128 stands for zero in the data rows.
Some points, each followed by its number:
133 141 128 123 130 163 142 121 156 127 103 135 161 135 135 130 162 133 125 149 136 132 141 123 160 151 140 127 151 156 154 153 161 113 121 139 128 142 124 127 119 108 140 134 125 129 129 154 134 145 91 161 128 152 125 150 119 127 124 122 0
131 111 129 134 120 139 116 147 110 121 107 88 143 148 152 84 128 114 93 113 146 146 134 102 114 114 148 138 163 147 116 127 146 123 87 151 123 147 76 108 87 100 135 123 89 78 97 113 114 106 103 154 96 111 82 121 105 92 114 97 1
111 117 118 139 121 132 107 131 117 131 146 95 109 113 117 99 137 128 137 101 120 117 109 134 144 109 115 113 127 132 112 140 126 116 127 105 110 113 101 127 104 130 108 124 96 98 96 144 134 126 141 125 133 136 103 154 141 106 121 128 2
112 130 117 120 118 140 120 128 133 123 109 91 108 102 108 96 141 123 129 119 113 110 110 128 142 120 109 111 127 131 119 147 134 102 131 109 113 112 104 118 99 110 106 110 94 102 97 149 122 138 115 133 130 132 93 138 124 98 113 121 3
148 163 135 122 134 135 145 104 157 129 143 144 110 58 69 138 150 143 148 151 72 82 116 141 159 163 71 97 105 117 154 161 140 145 158 86 119 119 143 140 150 154 108 134 136 139 140 149 141 158 144 120 153 166 148 154 140 145 135 146 4
140 139 99 118 105 159 115 112 126 118 116 111 94 130 130 111 168 114 116 120 141 139 95 121 169 128 142 134 147 157 125 170 159 106 115 130 138 94 128 105 120 106 134 99 119 125 112 170 114 142 107 163 119 142 132 168 106 122 103 115 5
147 147 161 111 157 141 159 111 154 109 119 51 161 125 137 65 142 154 79 161 131 131 160 100 142 162 130 126 141 146 164 140 146 144 94 135 137 163 46 155 45 125 131 159 63 53 68 134 100 151 123 143 87 145 48 145 77 50 162 100 6
103 132 141 139 142 129 100 126 130 149 164 187 129 67 81 176 143 143 165 103 72 82 133 162 157 118 68 87 118 120 111 144 136 154 171 91 92 141 195 142 189 156 93 136 185 186 185 150 155 129 161 128 168 140 189 149 167 186 144 156 7
105 129 155 190 164 145 112 169 128 173 125 82 134 94 95 84 148 190 147 124 101 102 148 149 145 121 100 104 135 141 118 137 134 109 146 95 93 127 83 178 86 119 95 163 78 84 89 108 165 131 129 138 149 131 97 135 110 80 172 163 8
124 117 140 120 134 95 145 120 126 116 151 159 147 140 136 166 89 121 112 150 131 129 142 110 76 125 132 130 108 106 132 83 96 158 110 144 123 143 147 119 147 148 123 133 158 153 162 78 119 111 151 108 109 115 146 78 113 157 129 113 9
117 114 122 106 129 109 116 110 117 93 122 122 126 126 119 126 106 119 73 111 125 119 129 81 116 117 121 115 116 120 118 108 112 125 79 134 115 127 117 130 122 127 123 134 132 122 123 122 81 117 126 116 81 116 124 109 131 126 130 76 10
191 174 131 94 142 130 198 96 180 97 143 126 128 143 124 116 153 148 108 198 173 185 134 105 172 186 157 191 119 119 201 161 154 163 109 110 197 131 115 134 121 155 196 137 120 122 116 169 95 164 150 133 104 167 124 165 114 124 141 106 11
129 137 125 120 132 83 132 123 137 121 102 102 127 126 130 100 79 125 110 144 130 126 130 115 69 140 127 131 116 99 146 81 89 100 116 130 122 127 103 128 104 106 123 128 94 101 104 87 114 134 106 85 117 134 98 75 98 96 125 113 12
119 107 94 120 111 139 98 120 107 119 118 104 90 121 110 99 147 112 127 100 116 116 97 127 157 103 120 118 130 139 102 151 141 106 131 111 115 102 112 111 105 110 123 100 102 106 107 148 123 115 115 141 126 122 116 151 126 110 121 123 13
127 105 125 146 130 129 91 147 99 145 128 102 98 132 137 95 131 146 147 94 130 135 123 152 143 107 130 123 134 118 95 142 139 106 150 135 129 111 117 138 118 120 133 135 107 116 92 142 151 119 138 126 143 108 116 144 151 109 135 146 14
114 135 153 169 167 141 115 163 119 156 104 132 140 154 153 134 145 177 150 117 148 144 157 145 141 112 150 148 141 146 116 143 140 100 148 152 138 145 152 169 150 98 144 167 142 144 130 106 147 134 103 143 143 134 142 143 122 143 169 155 15
126 123 90 136 85 163 134 147 116 137 124 126 87 158 145 125 166 81 134 125 165 153 93 131 158 127 169 146 147 154 130 163 162 142 133 140 143 87 116 84 120 134 141 85 126 122 126 157 135 120 120 158 127 119 119 167 130 123 86 132 16
130 84 168 178 175 112 106 177 89 178 154 116 155 137 134 115 109 173 171 90 135 131 175 177 101 87 132 129 102 114 90 100 103 142 177 135 128 158 127 175 124 157 133 175 122 116 120 105 173 85 159 96 179 90 117 104 175 119 172 179 17
Which two points above are nearest to each new point, looking only along the 3 directions in which the numbered points spread most? Their numbers follow each, nearest first.
189 136 100 108 104 136 176 107 134 101 83 101 95 166 152 109 127 97 98 182 176 185 98 105 132 144 172 190 141 138 153 126 124 86 104 135 188 106 93 101 100 85 192 97 91 98 100 95 113 117 87 134 99 117 95 126 112 94 93 104 6 1
53 67 136 149 121 126 42 161 65 147 114 146 134 112 131 146 118 124 140 50 80 83 131 143 103 52 102 77 152 141 46 109 126 106 149 135 68 136 142 125 145 125 73 134 140 146 141 111 147 85 128 133 137 88 143 110 141 149 127 150 17 15
93 105 134 141 144 112 95 152 98 133 119 109 118 136 139 109 114 146 129 98 137 136 134 133 121 103 143 130 129 116 102 119 114 112 138 138 130 125 133 160 125 117 133 141 117 131 106 116 134 113 127 120 131 118 125 117 101 121 148 132 15 14
135 123 103 112 104 143 110 117 117 111 126 125 94 141 147 121 140 111 117 117 146 142 97 112 145 117 140 143 131 141 115 144 140 126 116 141 138 103 141 108 130 127 144 97 133 138 115 139 117 126 123 135 126 124 138 144 114 130 106 116 0 16
109 151 147 133 143 131 149 139 157 135 143 133 159 119 119 132 131 144 132 160 116 117 161 133 118 160 125 114 151 142 159 119 138 152 130 115 108 152 110 143 112 150 111 136 123 119 142 118 128 144 139 141 128 148 108 120 134 121 150 140 10 15
132 85 135 128 128 98 113 128 99 134 123 147 146 144 138 147 109 123 122 111 135 133 131 139 99 95 132 142 110 104 97 94 94 121 132 142 132 140 134 130 148 121 129 138 148 143 145 97 126 81 120 106 132 87 147 98 124 144 131 131 15 9
138 126 136 146 146 158 110 148 128 149 115 121 125 147 150 112 163 144 157 119 155 149 138 146 170 130 153 148 151 159 118 172 163 109 145 145 150 132 138 137 130 118 152 138 125 133 114 174 149 138 118 162 147 135 134 174 151 129 133 146 13 3
152 159 115 104 106 164 150 106 164 105 128 159 135 161 162 164 151 99 105 160 148 156 118 103 146 155 157 158 163 162 157 151 152 138 106 161 146 125 157 114 163 122 143 118 162 157 154 147 112 153 125 167 110 151 161 148 105 164 107 105 11 0
125 77 111 126 116 96 87 133 70 125 111 123 111 118 127 113 103 124 133 77 132 123 112 126 106 67 122 126 84 89 69 108 97 106 126 124 125 105 124 130 126 106 133 118 130 129 114 104 134 82 116 92 133 83 131 112 129 121 121 135 15 14
128 149 114 91 101 134 165 96 156 88 114 159 146 139 137 159 112 94 86 166 136 130 121 90 104 159 139 129 146 142 162 115 135 147 90 144 125 132 134 104 140 126 124 103 152 139 156 115 88 155 113 152 91 139 143 118 88 140 103 88 11 10
103 79 117 118 120 98 108 117 74 113 134 112 122 117 105 127 87 118 112 91 104 111 122 116 83 90 113 107 89 92 89 78 95 146 115 109 99 132 109 117 107 144 112 123 110 111 131 74 121 78 134 88 116 76 115 85 120 112 120 115 15 12
98 78 130 159 115 134 89 176 76 149 98 96 140 153 157 106 114 118 126 87 137 126 127 137 96 76 140 120 170 154 79 111 121 98 131 153 105 133 88 106 89 87 110 122 105 96 118 82 147 65 98 145 134 83 85 101 117 95 113 146 8 14
125 141 115 117 113 150 122 123 133 116 133 125 116 130 123 132 147 114 117 133 132 126 116 125 156 136 128 135 148 133 128 154 151 116 124 127 129 108 123 116 135 126 126 111 127 136 129 156 118 144 129 145 119 138 124 151 124 131 121 122 0 16
151 110 126 129 120 124 103 128 109 133 136 137 104 146 155 123 127 126 137 100 142 146 111 133 131 109 148 148 113 120 99 131 127 123 135 146 149 109 145 129 140 128 152 127 139 146 127 127 130 125 131 113 126 117 142 127 134 142 119 136 15 0
173 139 115 114 108 130 175 122 150 116 94 82 109 209 190 90 129 113 105 173 184 182 108 111 130 161 191 181 132 121 164 124 130 116 113 163 180 110 81 104 72 103 177 106 77 81 92 121 111 132 79 122 111 137 78 134 101 75 106 114 6 1
183 133 101 135 106 98 181 128 141 126 93 140 107 207 177 136 88 95 115 164 198 192 102 119 78 139 210 195 119 109 167 83 88 91 117 166 177 105 137 101 131 95 187 101 137 135 139 88 131 122 95 96 117 115 137 85 127 133 99 117 10 12
120 76 90 139 91 132 105 148 68 148 123 188 94 132 131 185 136 89 147 92 146 150 89 151 140 78 143 151 132 122 83 137 137 139 145 135 147 100 184 84 186 130 155 89 181 183 176 125 149 68 123 134 149 63 184 132 172 182 88 153 4 7
63 102 149 142 142 122 69 151 81 137 119 131 151 122 135 134 108 137 126 68 80 73 142 135 95 84 94 67 149 139 74 107 113 111 126 145 59 150 124 134 125 108 66 145 134 132 133 82 138 101 117 129 136 107 123 101 140 128 138 140 17 8
41 83 107 151 112 156 44 151 77 150 138 155 108 96 116 151 156 100 153 41 75 63 103 151 141 70 84 63 151 148 51 149 151 138 154 123 60 106 145 98 155 127 56 100 151 149 150 132 157 94 137 159 162 102 152 141 144 146 97 160 14 7
